In the rows, 128 means zero.
Turns in one plane each, and the order they were made in; the first pair answered
E (before -> after):
[136 115 142 139 124 169 121 117 129 145]  ->  [142 104 118 133 136 161 130 127 128 150]
[108 117 159 130 118 166 109 109 138 141]  ->  [124  94 138 129 130 177 118 119 129 143]
[150 111 107 129 146  86 157 144 109 107]  ->  [132 138 119 125 139  66 152 136 121 109]
K (before -> after):
[ 97 107 128  81 146 129 113 102 109 153]  ->  [108  96 133  91 142 151 109 103 102 149]
[166 163 155 148  96 165 140 118 102 121]  ->  [159 170 165 148 109 128 156 121  99 105]
[113 185 113 118 127  84 129 143 147  94]  ->  [109 185  91 107 111 123 107 138 163 130]
R (before -> after):
[153 147 123 168 129 109 130 155 133  98]  ->  [124 158 131 127 113  81 131 141 121  94]
[140 143 130 169 131 140 106 144 124  95]  ->  [112 155 143 133 114 112 109 130 111  86]
[146 125 124 144 118 154 117 141 129 131]  ->  [141 135 145 145 114 137 121 137 119 111]
D (before -> after):
[148  93 111 124 134 123 142 119  90 111]  ->  [154 114  87 116 129 111 141 132 100 113]
[ 76 117 159 169 141 146  88 133 153 134]  ->  [ 80  91 174 159 140 144 100 130 119 111]
[107 164 148 106  92 105 112 118 131 116]  ->  [104 164 152 111  94 109 108 114 135 122]
Then:
Between the rows of a pair lie two turns.
[155 118 107 151 154 137 138 127 149 140]  ->  [144 143 131 155 152 101 141 123 152 121]	E then R
[111 132 105 104 149 102 111 122 140 157]  ->  [100 135 136 119 141 118 100 103 141 158]	D then E
[128 151 162 125  96 120 136 130 109  89]  ->  [115 136 127  85  84 145 125 124 110 125]	R then K
[128 131 119 142 165 108 158 153 135 113]  ->  [110 139 115 141 166 123 141 139 157 148]	K then D
[103 116  78  81 122 119 124 120 114 163]  ->  [ 93 117  90  98 127 135 114 106 129 179]	D then D
[112 139 150 115 121 114 125 121 118 112]  ->  [108 139 136 109 112 134 113 117 128 133]	K then K
[107 136 203 163  98 169 106 106 150 118]  ->  [138  93 198 170 140 130 153 133 114  78]	E then K
[138 104 117 106 124 160 119 130 112 130]  ->  [147 112 141 131 140 125 136 137 107  98]	R then K
[138 132 165 177 132 145 116 119 153 129]  ->  [157  90 149 163 148 145 138 130 123 116]	D then E
[ 92 146 136 110 127  71 177 140 118 132]  ->  [ 73 163 146 105  96 106 147 117 131 155]	E then K
[147 137 120 141 115 169 109 137 134 131]  ->  [149 141  93 129 134 142 121 151 143 141]	E then E
[170 124 124 130 102 126 125 136 118  85]  ->  [156 125 119 102  97 114 128 131 112  91]	R then E
[143 120 137 165 134  96 126 120 141  86]  ->  [101 136 112 103 112  90 110 102 151 125]	R then K
[ 91 130 151 152 107 166 114 119 124 113]  ->  [ 99 127 154 143 110 134 133 131 105  81]	K then D
[112 111  79  95 108 173 144 121 102 133]  ->  [148 109  83 141 119 186 148 139 109 116]	R then D
[101 148 130  94 126  96 134 115 124 137]  ->  [122 123 125 107 104 166 112 110 117 144]	K then K
[121 161 132 160 139 102 122 126 151 127]  ->  [136 134 151 175 124 144 114 118 130 115]	E then E
[107  93  93  91 141 169 118 121 115 196]  ->  [134  75  78  99 167 145 143 146 103 173]	K then E
[109 132 138 149 111 126 120 122 140 138]  ->  [117 126 145 157 111 129 123 123 132 129]	K then K
[153 135 131 131 130 136 123 145 107 100]  ->  [143 151 126 116 122 121 121 145 111 103]	D then R
[ 75 156 160 115 149  70 146 101 129 155]  ->  [ 77 147 167 110 148  70 151 100 116 144]	D then D
[164 180 128 156 109 135 103 153 150  96]  ->  [169 173 134 160 116 123 113 155 141  84]	E then K
[118 146 125 111 138  93 144 153 124  99]  ->  [127 145  88 122 143 132 127 157 154 140]	K then R
[ 95 161 147 106  92 138 100  96 133 128]  ->  [120 131 111 115 103 180  96 107 140 154]	R then E
[122 154 102 112 120 125 107 113 137 164]  ->  [139 150 116 147 119 151 100 113 140 157]	E then R
[116 131 117 103  80 142 108 123 122 144]  ->  [127 114 100 101  91 148 114 131 119 144]	E then E
[143 161 154 153  86 159 104 136 139 120]  ->  [141 152 179 157 101 130 121 134 121  95]	D then K
[116 129 187 176 136 148 125  88 133 126]  ->  [152  78 127 166 171 155 151 121 123 135]	E then E
[134 149 135 178 138 114 121 127 166 155]  ->  [128 143 176 177 113 125 118 112 141 128]	R then E
[169 111 204 174 129 153 142  88 138 181]  ->  [131 138 224 135 120  98 149  77 129 170]	R then K
[120  92 148 125 176 108 151 128 118 122]  ->  [117 101 124 122 182 112 145 131 140 150]	K then R
[113  96 134 116 140 166 128  80 122 173]  ->  [147  75 147 135 144 161 147  97  94 128]	R then D
[144 147 112 124 134 102 139 125  91  81]  ->  [124 164  76  98 123 116 115 116 122 132]	K then K
[136 183 138 157 139  78 131 148 156 101]  ->  [118 186 131 162 135 111 108 129 181 144]	D then K
[143 142  88 109 140  86 156 156 126 115]  ->  [148 131  67 105 118 149 130 147 133 147]	K then K
[165 158 126 164 108 156 129 143 152  92]  ->  [112 170 119  83  83 121 126 122 137 106]	R then R
[143 131 107 109  87 170 112 137 127 128]  ->  [147 126  93 110 101 168 117 142 132 138]	D then E
[134 148 140 155 117 170 106 114 152 144]  ->  [142 147 170 170 135 126 131 124 131 101]	K then K
[148 131 102 104 139  80 154 153 137  88]  ->  [115 168 100  90 112  95 121 132 170 128]	E then K
[153  94 146 164 181  96 159 152 113 105]  ->  [124 135 163 159 172  64 151 141 133 106]	E then E
[129 130 193 158 117 134 130 110  98  84]  ->  [109 169 153 112 120  67 142 125 114  88]	D then K
[108  91  99 141 130 130 133 104  97 177]  ->  [127  99 102 179 146 126 137 117 113 171]	E then R
[122 101 176 113  98 132 136 114  77  92]  ->  [130 109  97  62  92 131 135 139  92 123]	D then R
[137 113 154 131 127 142 128 101 134 144]  ->  [143 101 146 127 134 143 136 105 128 142]	R then E
[101 115 158 137 128 178  94  83 140 160]  ->  [137  74 163 156 154 169 125 104 104 116]	E then K
[126 107 138 141 163 114 138 119 128 134]  ->  [122 114 135 140 163 111 136 118 135 140]	K then R
[143 110  88 121 107  86 146 155 123 107]  ->  [146 133  86 151 114  91 135 160 155 120]	D then R
[136 132  81  93 133 155 119 142 131 162]  ->  [173 131 121 161 157 141 137 160 124 110]	R then K
[134 118 161 122 105 123 134 120 102  85]  ->  [121 128 162 113 106 109 134 116 107  89]	K then E
[151 147 104 156 126  91 135 133 152 112]  ->  [144 152 141 167 103 112 120 117 144 101]	E then E
[ 92 139 190 164 130 163 133 110 123 127]  ->  [123  91 162 141 143 162 161 133  83 102]	D then E
[123 145 102 100 153  81 160 125 141 138]  ->  [131 135  99 133 168 116 149 121 163 166]	R then D
[111  88  89  65 125 135 129 138 102 163]  ->  [ 91 131  91  63 117 109 119 135 131 172]	D then E
[ 78  98 159 132 171 140 116  88 149 188]  ->  [105  85 159 161 186 152 123 100 152 181]	R then E
[128 142 139 145 129 102 134 124 132 107]  ->  [108 145 125 118 125 103 128 114 138 132]	R then D
[135 128 160 103  70 166 104 109  90  80]  ->  [140 151 144  88  74 118 120 129  94  61]	D then K
[121 149 161 134 103 151 109 111 121 114]  ->  [114 160 164 129 113 118 119 113 122 106]	K then K
[ 95 112 130  99 141  60 171 112 137 141]  ->  [ 85 133 121 108 135  78 150 104 169 172]	R then E
[163 148 103 151 139 115 131 124 141 190]  ->  [173 118 127 166 135 149 130 114 121 183]	K then D
[ 91 135 126  86 121 111 122 117 125 158]  ->  [ 90 129 147  97 111 132 114 105 120 155]	D then E
[117 113 107 124 154  71 139 132 159 151]  ->  [132 106  94 139 151 113 125 134 171 172]	R then K
[166 156 110 106 114 132 101 118 136 117]  ->  [167 156 120 126 119 142  96 112 147 126]	R then D
[125 163  99 143 125 150  90 151 178 159]  ->  [147 157 137 184 124 158  95 155 161 121]	R then E
[113 149 125 136 158 126 142 119 176 187]  ->  [119 163 171 163 154 102 150 119 163 145]	R then R
[119 108 161 169 164 115 151 121 113 121]  ->  [102 124 140 150 173  90 151 122 131 143]	E then K
[133 174  93 130 130 102 128 186 144 119]  ->  [107 189 142 158 117 125 102 153 158 132]	E then D
[158 186 107 169 113 108 115 160 127 137]  ->  [156 185 116 171 102 127 107 155 126 137]	K then E
[151 100 107 126  95 158  99 147 102 109]  ->  [152 103 106 125 121 102 124 161  98  88]	K then E
[138 115 117 103 124 114 145 151 100 107]  ->  [138 133  89 104 125 120 137 158 126 132]	R then D
[141 184 133 176 116 139  96 136 160 136]  ->  [169 141 120 181 122 173 103 144 139 133]	E then E
[165 134  93 109 106 134 129 153 125 100]  ->  [147 164  92 123 114 129 115 146 161 129]	E then D
[119  97  86 146 130 166 145 162 149 129]  ->  [106 113  81 139 142 140 148 162 164 139]	D then E
[140 114 112 129 123 166 127 128 138 151]  ->  [154 116 142 151 124 151 138 136 123 109]	R then D
[124 130 138  92 108 108 140 116  95 107]  ->  [115 136 118  80 101 123 127 110 109 136]	K then K
[141 109 139 171 140 192 105 119 155 171]  ->  [122 145 200 182 145 107 129 116 141 108]	R then K
[ 99 171 139 149 163  79 130 134 164 112]  ->  [117 136 186 175 130 154 111 115 130  91]	E then E
[124 195 124 146 126  79 135 144 164 119]  ->  [113 183 135 166 122 138 108 120 180 159]	D then K
[135 160 133 128 126 105 135 150 142 100]  ->  [118 168 129 118 122 108 126 138 153 121]	D then R
[148 136 140 127 142 102 159 140 129 103]  ->  [143 143 159 132 128 108 150 130 127  97]	E then E
[149 156 105 147 117 141 121 137 152 126]  ->  [150 141 135 167 125 150 124 128 142 118]	D then K
[152 156 115  93  61 136 139 132  99 113]  ->  [152 178 106 103  63 126 133 137 122 122]	K then D
[ 78 112  73  70 133 114 124 115 138 189]  ->  [117 115  75 148 145 168 106 124 171 203]	E then R
[121 120 125 160 128 138 121 102 148 161]  ->  [134 112 140 174 129 139 129 105 136 140]	R then E
[116 147 104  99 119 102 146 142 119 100]  ->  [102 169 109 129 127 122 123 128 160 140]	D then D
[161 108  99 161 101 177 125 141 120 132]  ->  [134 123 146 132  98 101 151 133  86  80]	K then R
[119  95  77 100 162 135 144 119  85 126]  ->  [154 108  71 145 173 142 144 139 104 118]	D then R
[136 102 118 118 151 123 160 143 146 171]  ->  [128 120 119 116 148 112 155 140 156 175]	K then E
[ 89 104 174 108 143 131 132  97  85 128]  ->  [ 99  90 126  76 141 137 137 112  81 143]	R then D
[102 139 131 106 126 118 121 105 101  96]  ->  [116 114 104 105 129 160 113 108 103 119]	R then K
[136  99 143 160 154 161 124 144 128 118]  ->  [ 96 134 162 128 150  95 133 134 128 106]	R then K
[126 111  97 119 138 138 123 131 130 150]  ->  [148 107 117 154 147 141 128 137 126 125]	R then D
